(in the rows, 128 means zero)
Each path below is one point turned by a fixed rotation once a step. After each direction that follows a path, write how fast that rotation turns it, in degrees per step (0 if it stays still).
Each turn is a multiple of 5 degrees from 10 to 175, or 0.
Each row of a path follows its step; steps can be skipped.

step 0: [125 129 133 132 142 125 132 139 130 128 136 116 142 133 113 137 134 125
 124 125 127 134 137 126 130 120 118 134 132 125 128 127 129 129 131 138
 142]
step 1: [132 115 121 138 129 137 120 131 126 127 127 127 119 123 131 128 138 127
 140 133 132 138 121 130 128 139 122 118 109 121 133 124 133 135 125 126
 139]
step 2: [128 124 122 119 142 130 128 140 134 135 124 137 112 123 130 132 131 126
 124 136 127 123 136 124 125 117 122 137 121 141 122 130 120 121 134 126
 121]
step 3: [130 122 119 125 127 116 133 144 130 119 143 122 137 136 119 127 133 116
 123 123 127 117 132 118 126 141 130 121 128 124 132 131 127 125 135 127
 131]
step 4: [120 121 117 129 124 139 128 124 112 129 115 126 125 117 122 138 134 122
 132 125 124 129 129 129 142 138 124 133 121 131 140 128 131 125 121 138
 132]
step 5: [139 123 131 132 130 132 135 127 128 135 139 126 134 114 125 123 131 129
 119 125 125 137 134 123 119 112 124 136 112 140 130 122 121 130 139 125
 128]
step 6: [124 123 129 130 133 132 131 147 133 122 131 126 127 131 115 131 135 112
 130 129 129 127 130 135 120 120 129 116 127 118 121 131 126 136 115 135
 138]
step 7: [130 110 122 127 139 127 119 128 134 128 112 123 123 125 127 130 132 129
 123 133 132 127 117 126 139 141 127 130 114 135 126 125 127 128 140 134
 133]
step 9: [124 124 124 128 136 127 140 139 123 130 130 120 139 133 115 131 137 114
 143 128 132 128 131 130 128 129 114 135 124 118 139 133 136 124 131 120
 130]
step 10: [136 121 113 141 127 134 124 137 120 124 121 122 117 104 132 128 131 126
 129 130 120 131 123 121 130 131 126 122 120 132 131 125 121 132 125 129
 121]
step 11: [125 115 131 108 130 130 138 134 130 131 137 131 124 127 121 123 130 123
 117 122 128 118 135 127 123 119 133 136 117 141 125 132 118 129 122 131
 130]
[129 131 123 126 125 131 129 127 132 125 133 130 127 128 127 129 127 128
 130 128 128 131 127 127 132 127 130 123 127 129 129 129 128 131 126 128
 128] : 155
[132 130 131 123 130 128 126 128 128 130 132 128 130 126 130 126 126 122
 126 128 129 128 133 127 128 127 125 128 131 129 127 130 127 130 128 128
 129] : 125
[129 127 129 130 127 127 127 126 126 129 128 128 123 125 125 129 127 125
 131 129 128 127 125 131 130 131 127 128 130 129 128 128 131 133 132 129
 128] : 125

step 0: [141 124 130 130 127 115 129 129 130 129 124 119 116 134 138 134 131 131
 121 139 116 119 118 132 122 125 135 123 133 131 125 140 126 123 121 119
 134]
step 1: [120 128 139 118 132 125 137 137 130 122 120 115 135 132 118 131 127 135
 126 129 121 128 130 128 115 131 115 130 122 117 125 131 116 133 122 125
 134]
step 2: [134 119 142 122 139 124 127 121 131 136 114 128 127 130 130 138 126 129
 126 144 124 137 119 127 132 117 137 133 132 131 122 130 130 130 124 121
 137]
step 4: [124 126 138 125 128 133 127 135 131 123 115 128 119 126 131 135 127 120
 121 138 130 133 122 119 116 139 139 133 136 128 125 140 126 129 121 130
 142]
step 5: [136 127 133 115 139 117 135 122 131 128 122 139 120 132 120 131 113 139
 122 126 125 124 125 135 122 137 126 122 119 128 129 131 128 134 119 123
 130]
step 6: [130 128 129 124 129 130 123 137 124 115 114 119 131 140 119 133 115 126
 124 142 127 126 118 125 128 129 131 136 137 131 119 139 123 128 132 127
 121]
step 7: [138 129 135 126 133 125 135 133 133 127 122 120 112 123 125 133 123 143
 130 134 121 138 130 132 129 132 131 122 117 133 138 137 120 130 131 129
 138]
step 8: [123 118 132 113 132 127 119 129 132 112 115 135 133 132 133 126 124 136
 129 133 124 139 129 129 116 128 125 137 133 123 129 137 124 128 128 118
 121]
step 9: [137 121 130 128 130 137 140 125 128 125 122 137 121 118 113 139 117 138
 134 135 128 134 119 131 124 120 132 126 129 128 123 138 126 124 129 134
 136]
step 10: [132 128 132 122 125 128 126 123 135 118 115 130 124 132 129 142 127 127
 134 120 126 123 130 123 121 139 129 129 130 138 132 141 118 126 136 111
 122]
step 11: [133 129 118 124 136 129 128 130 130 122 127 134 115 131 118 122 127 132
 132 131 116 128 122 127 121 130 131 141 124 123 120 145 121 121 121 133
 143]
[127 127 127 126 128 128 127 127 124 130 125 125 132 131 129 127 130 134
 127 130 127 131 131 128 131 127 127 129 129 130 131 127 126 126 128 131
 130] : 65
[130 127 126 126 130 132 126 125 131 132 126 123 128 127 126 128 127 124
 131 129 127 126 127 129 131 129 128 126 127 132 126 129 127 127 131 129
 125] : 100
[128 127 127 132 131 131 125 130 126 128 126 130 129 132 130 129 130 127
 131 132 129 128 127 128 125 131 130 130 128 124 126 126 128 129 132 128
 129] : 160

step 0: [139 134 134 128 137 132 123 131 127 131 129 137 124 133 129 122 123 120
 135 134 139 133 129 131 132 124 121 131 127 126 120 134 125 116 124 122
 118]
step 1: [124 122 128 130 134 129 111 129 121 135 127 141 132 132 135 128 124 121
 140 129 128 133 131 125 135 128 132 134 114 130 125 136 127 129 129 124
 125]
step 2: [123 126 132 132 134 138 117 131 126 123 128 132 132 127 127 124 130 117
 133 119 139 134 136 135 132 131 125 125 121 125 125 136 130 135 137 138
 135]
step 4: [131 138 126 131 128 127 129 134 117 136 121 143 132 127 129 127 124 125
 127 139 140 137 132 130 123 128 132 124 123 129 124 142 125 126 126 124
 128]
step 5: [128 124 123 131 136 120 120 141 119 139 132 138 132 135 134 128 128 127
 127 125 133 134 130 132 135 132 120 124 123 129 132 136 126 122 134 129
 138]
step 6: [139 127 137 128 132 132 124 131 132 125 128 135 126 131 139 120 130 116
 134 127 134 132 130 140 137 137 119 133 129 123 130 136 124 125 128 132
 132]
step 7: [129 129 134 126 118 133 120 125 130 140 127 137 125 128 138 119 129 122
 138 134 128 128 133 132 134 133 136 128 119 123 122 141 132 132 124 127
 131]
step 8: [123 137 128 130 127 129 123 130 123 133 132 133 139 137 125 127 129 121
 130 128 135 128 132 136 130 121 131 115 121 119 122 142 131 132 128 135
 133]
step 9: [131 137 128 131 136 129 124 141 134 140 134 134 134 129 130 124 130 126
 126 114 136 130 125 138 134 123 125 128 130 124 116 134 124 124 127 124
 131]
step 10: [136 135 130 128 132 138 118 136 126 134 118 132 132 138 132 124 124 123
 134 135 135 134 132 133 128 130 126 138 127 129 122 132 118 127 125 117
 125]
step 11: [126 120 126 129 131 132 117 134 121 137 130 131 126 142 127 119 126 130
 137 131 131 132 136 127 132 131 123 131 116 128 123 138 134 131 133 129
 129]
[122 132 131 125 128 128 130 129 129 131 128 128 129 127 130 127 128 128
 130 125 131 129 128 129 122 125 129 127 129 130 127 126 125 131 129 129
 130] : 65
[126 127 128 130 126 128 128 131 130 133 130 128 124 125 129 125 129 131
 128 124 129 126 127 126 129 128 127 127 125 130 130 128 133 127 129 124
 126] : 175
[129 128 126 130 130 128 129 134 127 129 127 127 125 131 129 129 123 127
 130 131 127 125 126 128 127 127 126 127 131 133 127 128 127 125 127 128
 130] : 70
[131 128 132 126 132 128 131 128 133 127 130 129 127 125 127 127 128 129
 127 127 128 127 126 131 129 125 126 133 131 129 127 129 129 125 128 131
 127] : 115
[127 129 125 122 128 131 130 128 129 125 126 132 129 130 129 129 125 130
 126 125 128 126 129 126 128 130 129 127 128 128 130 124 132 127 126 130
 126] : 0

step 0: [123 117 122 121 129 134 132 134 122 122 117 116 119 126 127 114 127 123
 137 117 121 124 134 134 124 134 120 124 126 124 120 117 136 134 125 137
 121]
step 1: [127 117 138 135 124 129 119 124 132 120 123 113 123 131 127 136 146 124
 127 120 132 134 126 132 124 132 137 135 128 120 123 138 139 131 132 124
 131]
step 2: [131 128 133 134 126 115 139 120 121 129 131 132 121 125 127 138 138 131
 120 119 120 118 112 116 125 131 124 135 116 128 122 124 119 128 129 127
 125]
step 3: [129 120 128 119 140 128 131 123 133 137 130 126 129 125 132 132 132 134
 127 130 123 126 113 123 138 117 131 119 138 126 132 113 139 125 117 130
 119]
step 4: [134 125 117 125 140 125 126 128 147 126 128 133 126 138 125 127 121 129
 124 125 120 137 126 126 129 128 128 131 135 129 119 141 137 132 142 136
 120]
step 5: [134 124 130 133 125 125 127 128 124 126 118 139 133 130 123 117 137 126
 141 124 110 125 138 123 133 128 111 132 124 126 124 137 135 121 124 124
 127]
step 6: [126 117 136 135 123 126 123 110 134 119 117 124 139 131 128 125 123 127
 124 136 129 114 133 124 127 133 138 125 128 119 120 119 133 129 126 119
 132]
step 7: [121 120 118 129 110 122 127 121 139 131 123 124 121 129 129 126 126 135
 128 126 127 136 115 123 118 131 126 126 123 129 135 120 118 121 139 124
 119]
step 9: [125 118 123 129 144 128 127 135 126 122 125 129 125 127 128 128 119 137
 133 128 122 110 129 140 118 129 133 141 132 133 121 129 130 135 128 131
 115]
step 10: [122 118 134 133 127 121 132 133 124 124 128 120 137 125 126 114 139 128
 132 132 119 143 119 139 137 127 132 141 131 125 124 134 129 125 130 122
 121]
step 11: [136 124 135 127 119 114 128 117 113 123 125 133 133 128 127 120 128 127
 118 116 130 129 126 114 137 132 139 133 130 133 126 124 131 137 133 138
 130]
[128 132 130 128 127 128 133 127 127 131 128 131 127 131 127 124 129 122
 126 126 127 129 128 128 128 130 126 130 127 128 130 127 127 126 127 126
 123] : 130
[127 127 126 126 128 127 130 128 133 128 126 121 128 129 132 126 128 127
 127 128 128 132 129 131 129 129 129 128 133 129 126 126 125 128 127 126
 127] : 115
[128 127 135 126 123 125 125 127 126 129 128 128 126 129 128 128 127 127
 128 131 126 128 125 127 128 128 129 128 128 128 125 128 125 130 128 124
 129] : 80
[126 129 131 126 130 128 127 133 130 128 133 131 129 129 130 130 126 131
 126 128 125 126 126 131 131 127 127 130 131 128 127 129 127 126 127 130
 124] : 65
